Piniv: [122 131 118 126 129 116 127 133 122 126 128 115 139]
nalo: [155 107 184 125 129 127 128 106 129 129 129 127  67]
muko: [130 128 130 128 127 129 127 125 129 129 129 130 127]
pulol: [127 128 128 128 129 128 127 128 128 127 127 128 128]
ziga: [127 128 128 127 128 127 128 127 127 128 129 128 128]
step +1: [128 128]  [129 129]
miss nalo: [127 129 106 129 127 155 125 129 129 184 128  67]  [107]
perm: [128 128 127 127 128 128 127 128 129 128 128 128 127]  pulol
rev: [130 129 129 129 125 127 129 127 128]  muko
miss nalo: [ 67 184 129 129 128 106 127 107 129 127 125 129]  [155]

rada: [176 167 124 103  85  78 106  76]
muko: [153 141 142 142 117 112 149 133]
Muvof: [ 67  34  69 215 222  30 132 138]
nalo: [ 62  85  41 103 206 199  54 127]
Lin: [ 76  86 103  78 168 124 176 106]
ziga: [ 60  58  34  33 214 220  31 125]
Peteb: [ 70  67  34 109 211 215  36 133]
vepun: [109  67  34  70 215 222  30 132]
pulol: [ 78 106  76 103 176 168  85 124]
sem: [ 61  95  74  95 183 174  74 112]
miss ziga: [ 33  31 214  60 220  58 125]  [34]
at: [ 70  67  34 109]  Peteb, 1
perm: [ 76  78  85 103 106 124 168 176]  pulol
perm: [ 85 124  78 106  76 103 176 168]  pulol
rev: [132  30 222 215  70  34  67]  vepun

Fadar: [129 180  98 107  66 181 101 143 178 137 118 132 167 176  93 144 160  96
 138 123 132 170 115 121  86  95 212 170 163 147 121  67 146  89 158 122
  82  95 106  95 148 190  84 117]
nalo: [141 132  91 108  43 168  82 134 128 120 142 123 136 178  75 142 126 173
 136 136 141 112 155  89  88  77 142 145 167 163 135  87 172  47 188 125
  98 154  86 133 187 181 113 161]
ziga: [ 98 198 105 128  52 162  88 162 195 130 139 149 163 191 108 134 138 132
 137 125 151 144 136 108 103  81 158 148 170 130 170  56 154  28 158 140
 103 128  89 114 127 140 103 144]
sem: [112 163 162 102  35 156  79 142 164 109 121 131 174 193 114 131 130 127
  91 149 116 137 162  94 131  72 155 160 167 161 175  90 163  33 145 124
 126 112  85  96 138 128 110 123]
muko: [133 170 115 121  72 166 100 139 172  82 107 150 167 171  77 131 149 158
 138 134 121 126 150 110  95  53 142 162 166 154 127  75 124  41 143 133
 131 145  87 103 156 154  98  88]
vepun: [135 183 138 126  65 136  83 155 151 112 183 131 160 179 147 101 125 139
 109 126 106 149 161 100 103  64 184 161 182 161 141  91 172  70 127 120
 114 121  86 124 183 186 104 154]
Muvof: [162 136 118  61  37 146  91 145 200  97 113 109 187 194  95 162 172 125
 111 126 156 172 135 102  97  75 157 126 160 169 146  79 151  74 155 138
  66 139  79 132 152 176 126 141]
pulol: [105 161 128 104  36 172  87 155 187  96 104 150 166 187  68 147 118 141
 114 141 151 162 137 140 136  83 177 163 165 159 150  66 130  54 163 144
 113 127 121 111 162 161  90 134]
Piniv: [101 176  86 112  52 140  97 163 120 125 137 114 161 178  96 115 134 166
 141 132 131 114 149 127 128  72 124 140 176 174 171  70 158  70 154  96
 109 108  68  94 147 199 119  97]
rada: [128 158 106  80  48 162  91 127 164 106 114 100 165 164 103 139 150 130
 106 102 105 157 145  95  63  44 146 165 161 156 158  86 161  37 161 111
 106 121  85 112 153 161 102 131]
Lin: [112 157 105 114  43 143  66 133 139 114 151 129 175 151  56 129  98 143
 105  81 159 131 130  93  89  38 187 140 161 178 156  98 129  41 160 127
 131 108 102 135 192 161  87 121]
Peteb: [145 165 111 121  61 205  75 168 170 132 130 131 152 164  96 149 130 125
  74 123 136 139 127 145  78  78 184 170 147 151 132  78 165  87 177 137
  48 111  84 130 161 191  95 155]
rev: [118 147  68 187]  pulol
at: [141  91 172  70 127 120 114 121  86 124]  vepun, 31
step -1: [147 101]  [146 100]
at: [145  95  63  44 146 165 161]  rada, 23
step -1: [139 149 163]  [138 148 162]
miss rada: [ 37 130 121 106 102 102 161 162  95 161 164  44 158 146 161 150 157 131
  85 139 164 127 100 165 106 161 106 112 106 114  86  80  48 153 105  63
 145 103 165 156 128  91 158]  [111]

Fadar: [211 220 221 225  94  85  86 217 227 227  69 216 227 219 228  74 226 224
 222 226  93  80  95 222  80 223  48 226 223 228 226 227 227 217 216 221
  40 226  69 219 104 227 225 221 225 228 223  68 225]
nalo: [132 133 132 132 131 132 132 132 132 122 121 120 131 133 120 124 131 131
 131 131 132 121 132 131 132 133 131 131 121 131 132 132 131 132 131 132
 133 133 132 131 121 120 132 121 131 120 131 120 131]
Piniv: [129 129 129 130 121 130 131 130 130 130 120 130 130 130 129 120 130 129
 129 130 121 120 120 129 120 130 121 130 129 129 130 130 130 130 130 130
 121 130 120 129 121 130 130 130 130 129 130 120 130]
Peteb: [133 132 132 131 120 133 133 132 131 131 120 133 131 132 131 121 131 132
 132 131 121 120 120 132 120 132 122 131 132 131 131 131 131 132 133 132
 124 131 121 132 121 131 131 132 131 131 132 121 132]
vepun: [121 123 123 124 135 122 124 123 125 125 134 123 125 123 126 134 125 124
 123 125 135 135 135 123 135 124 133 125 124 126 125 125 125 122 123 123
 130 125 133 123 135 125 125 123 125 126 124 133 125]
Lin: [126 120 117 113  70 200 203 130 105 109  87 131 107 125 104  82 110 111
 115 109  70  80  70 114  80 115 110 110 115 104 112 109 109 124 131 117
 124 113  87 115  65 110 109 122 109 104 116  87 111]
Muvof: [132 127 125 121  85 181 182 133 116 118  96 134 117 130 115  94 119 121
 124 119  85  91  84 123  91 123 112 119 123 115 120 118 118 130 134 125
 124 121  97 124  97 119 119 128 119 115 123  98 121]
sem: [134 133 132 131 121 142 141 134 129 130 123 134 129 133 129 122 130 131
 132 130 120 122 121 131 122 131 126 130 132 129 130 130 130 133 134 132
 130 130 123 132 120 130 130 132 130 129 131 124 130]
muko: [132 134 135 136 130 120 123 135 138 138 126 134 138 135 139 127 138 137
 135 138 130 127 129 135 127 137 123 137 135 139 138 138 138 134 134 135
 119 138 126 134 132 138 138 135 138 139 136 125 138]
rada: [131 132 131 132 120 121 120 131 120 124 132 132 133 131 132 133 131 133
 131 133 131 132 131 131 132 120 132 132 122 120 132 121 132 121 131 132
 131 132 132 131 131 132 131 121 121 132 131 131 131]
ziga: [133 132 132 131 120 138 137 133 129 130 122 133 130 133 129 122 130 131
 131 130 120 122 121 131 122 131 125 130 131 129 130 130 130 133 133 132
 127 131 122 131 120 130 130 132 130 129 131 122 130]
miss Muvof: [119  96  97 123  84 121 128 134  91 123 118 121 125 130 120 119 124 134
 133 125 123  97  91 115 124 121 130 118 115 182 116 121 132 181 119  85
 127 123 118 115 119 117  85 124 119 119 112  94]  [98]
perm: [132 121 132 131 131 132 131 131 121 132 121 131 124 132 133 132 131 131
 131 131 132 131 122 132 120 132 120 120 121 131 132 132 131 121 131 132
 131 133 120 131 131 132 133 133 120 131 132 132 133]  Peteb
miss muko: [135 136 129 138 134 125 138 139 138 126 138 138 138 127 138 134 138 135
 132 138 136 139 126 132 135 138 138 139 137 135 134 127 123 134 138 135
 137 130 119 134 130 135 135 127 135 138 137 123]  [120]
perm: [132 131 131 132 121 132 133 132 132 131 120 133 133 132 131 131 120 133
 131 132 131 121 131 132 132 131 121 120 120 132 120 132 122 131 132 131
 131 131 131 132 133 132 124 131 121 132 121 131 131]  Peteb

muko: [180 166 152  78 121 165 139  81 136 115  69  97  91  86  30 101 206 113]
rada: [212 152 170  57  77 173 143  58 110 102  69 109  87  81  53  86 206  93]
Piniv: [188 181 183  68  83 145 158  71 156 122  83 123  43  77  61 126 205 108]
Fadar: [197 167 136  50 102 184 153  57 132 114  62 118  82 104  33  97 195  99]
Peteb: [160 135 199  57 133 199 164  54 134 115  69  86  97  91  58 123 194 112]
ziga: [166 167 155  72  98 165 161  54 157 134  76 109  36  83  43 126 186 118]
Muvof: [170 152  81  53  58  86 206  93 212 143 173 102  57 110  76 109  69  87]
nalo: [177 157 177  56 111 171 149  87 171 126  58 104  97  94  41 130 205  97]
vepun: [180 124 202  79 100 186 148  54 120 131  58  86  68  60  58 101 201 119]
sem: [173 164 194  50 175  53 144  96 168 114  77 111  57  85  74 111 197  97]
Lin: [180 175 189  35  96 168 175  53 144 114  71 131  51  99  71 134 196  90]
pulol: [197 161 163  80  96 183 159  44 127 140  63 120  35  75  49  92 197 131]
perm: [ 87  81  53  86 206  93 212 152 170  57  77 173 143  58 110 102  69 109]  rada
rev: [114 144  53 175 168  96]  Lin
rev: [ 86  91  97  69 115]  muko
rev: [110  57 102 173 143 212  93 206  86  58]  Muvof

ziga: [110 113 143 126 109 133]
Lin: [ 59  55  21 108 223 231]
sem: [ 55  92  69  92 188 178]
rada: [ 86  99  64 105 183 183]
muko: [ 57  97  72  92 185 173]
pulol: [133 145 144 126 113 109]
vepun: [ 45  59  40  95 214 214]
Fadar: [ 56  76  30 102 215 210]
Muvof: [145 126 136 168 121 119]
at: [ 92  69  92 188 178]  sem, 2
at: [144 126]  pulol, 3
at: [ 86  99  64 105 183]  rada, 1
rev: [30 76]  Fadar
perm: [109 113 126 133 144 145]  pulol
miss ziga: [143 113 110 126 133]  [109]
step +1: [ 92  69  92 188]  [ 93  70  93 189]

Fadar: [122 122 110 132 143 116 131 124 124 132 125 124 120 124 138 123 120 119]
nalo: [159 182 169 176 117 129 186 165 183 112 155 157 161 162 178 150 117 160]
ziga: [163 180 165 183 124 119 200 167 191 105 154 165 163 156 196 149 112 158]
pulol: [ 82  71  79  65 133 131  50  81  56 153  96  79  83  96  53 102 142  89]
Peteb: [131 119 104 133 148 122 125 136 116 140 131 133 124 130 140 136 125 120]
Lin: [102  85  92  89 138 127  80 100  82 143 106 103 100 102  87 112 137 101]
vepun: [101 100  96 100 136 125  92 103  92 142 110  99 101 112  96 113 131 104]
Piniv: [102  85  92  89 138 127  80 100  82 143 106 103 100 102  87 112 137 160]
miss nalo: [162 183 155 117 157 160 165 159 178 112 117 176 186 129 182 150 161]  [169]
step +1: [165 163 156 196]  [166 164 157 197]
at: [ 81  56 153  96  79]  pulol, 8

pulol: [149  79 115 132  63 133 103 120]
Piniv: [149 133 115  63 132  79 120 101]
ziga: [104  95 128 142  85 123 180 124]
Lin: [146  96 138 110 183 113 106 110]
muko: [110 106 123 128  59  96 174 132]
Peteb: [116  48 121  99 174 147  61 118]
vepun: [ 99 116 146  61 118 174 121  48]
Fadar: [125 113 117 144 156 143 139  97]
sem: [125  66 133 115 138 154  72 160]
step -1: [143]  [142]
rev: [133  63 132 115  79 149]  pulol
perm: [ 48 121 174  99 116 118 147  61]  Peteb
step -1: [ 48 121  99]  [ 47 120  98]

Piniv: [122 122 121 138]
nalo: [126 116 120  30]
sem: [125 101 122  75]
rev: [101 125]  sem
perm: [122 121 122 138]  Piniv
at: [122 121]  Piniv, 2
miss nalo: [120 116  30]  [126]

Lin: [145 134 142 146 154  97 122 206 117  26 155 163 112 142 103 114]
muko: [145 134 142 140 132 102  86 158 123 162 154 122  82 156 113 115]
Piniv: [145 103 142 141 154 102 146  99 123 166  81 118 112 142  82 115]
pulol: [145 103 142 142 154 102 187 102 123 166 154 170 112 123 124 120]
Fadar: [145 103 142 141 154 111 146  99 123 166 154 118 112 142  82 115]
Peteb: [145 134 142 106 154  50 122 186 174 178 154 163 112 142 140 115]
rada: [145 157 142 140 106 102 122 144 123 166 154 163 112  87 103 115]
nalo: [145 143 142 118 154 109 135 158 123 166 154 163 112 142 103 124]
miss Fadar: [166 146 154 142 142  99 115 103 145 111 123 118  82 154 141]  [112]
miss rada: [142 112 144 122 102 157 163 103 166 115  87 123 154 106 140]  [145]

ziga: [ 70  71 203 179  66]
vepun: [82 48 34 47 37]
sem: [216  48 155  82  46]
pulol: [121  46 122 147  79]
muko: [206 186 211 186 127]
rada: [100  55 199 104 134]
Piniv: [206 186 211 126 186]
Fadar: [122  61  46 207  51]
nalo: [ 50 126  62  66 192]
Lin: [154  34  68 212 123]
Peteb: [ 82  48  54 128 167]
Muvof: [202  40 119 158  97]
perm: [126 186 186 206 211]  Piniv
step +1: [119]  [120]
perm: [127 186 186 206 211]  muko
step -1: [71]  [70]
q: [ 82  48  54 128 167]  Peteb
miss ziga: [179 203  70  66]  [71]
rev: [155  48]  sem

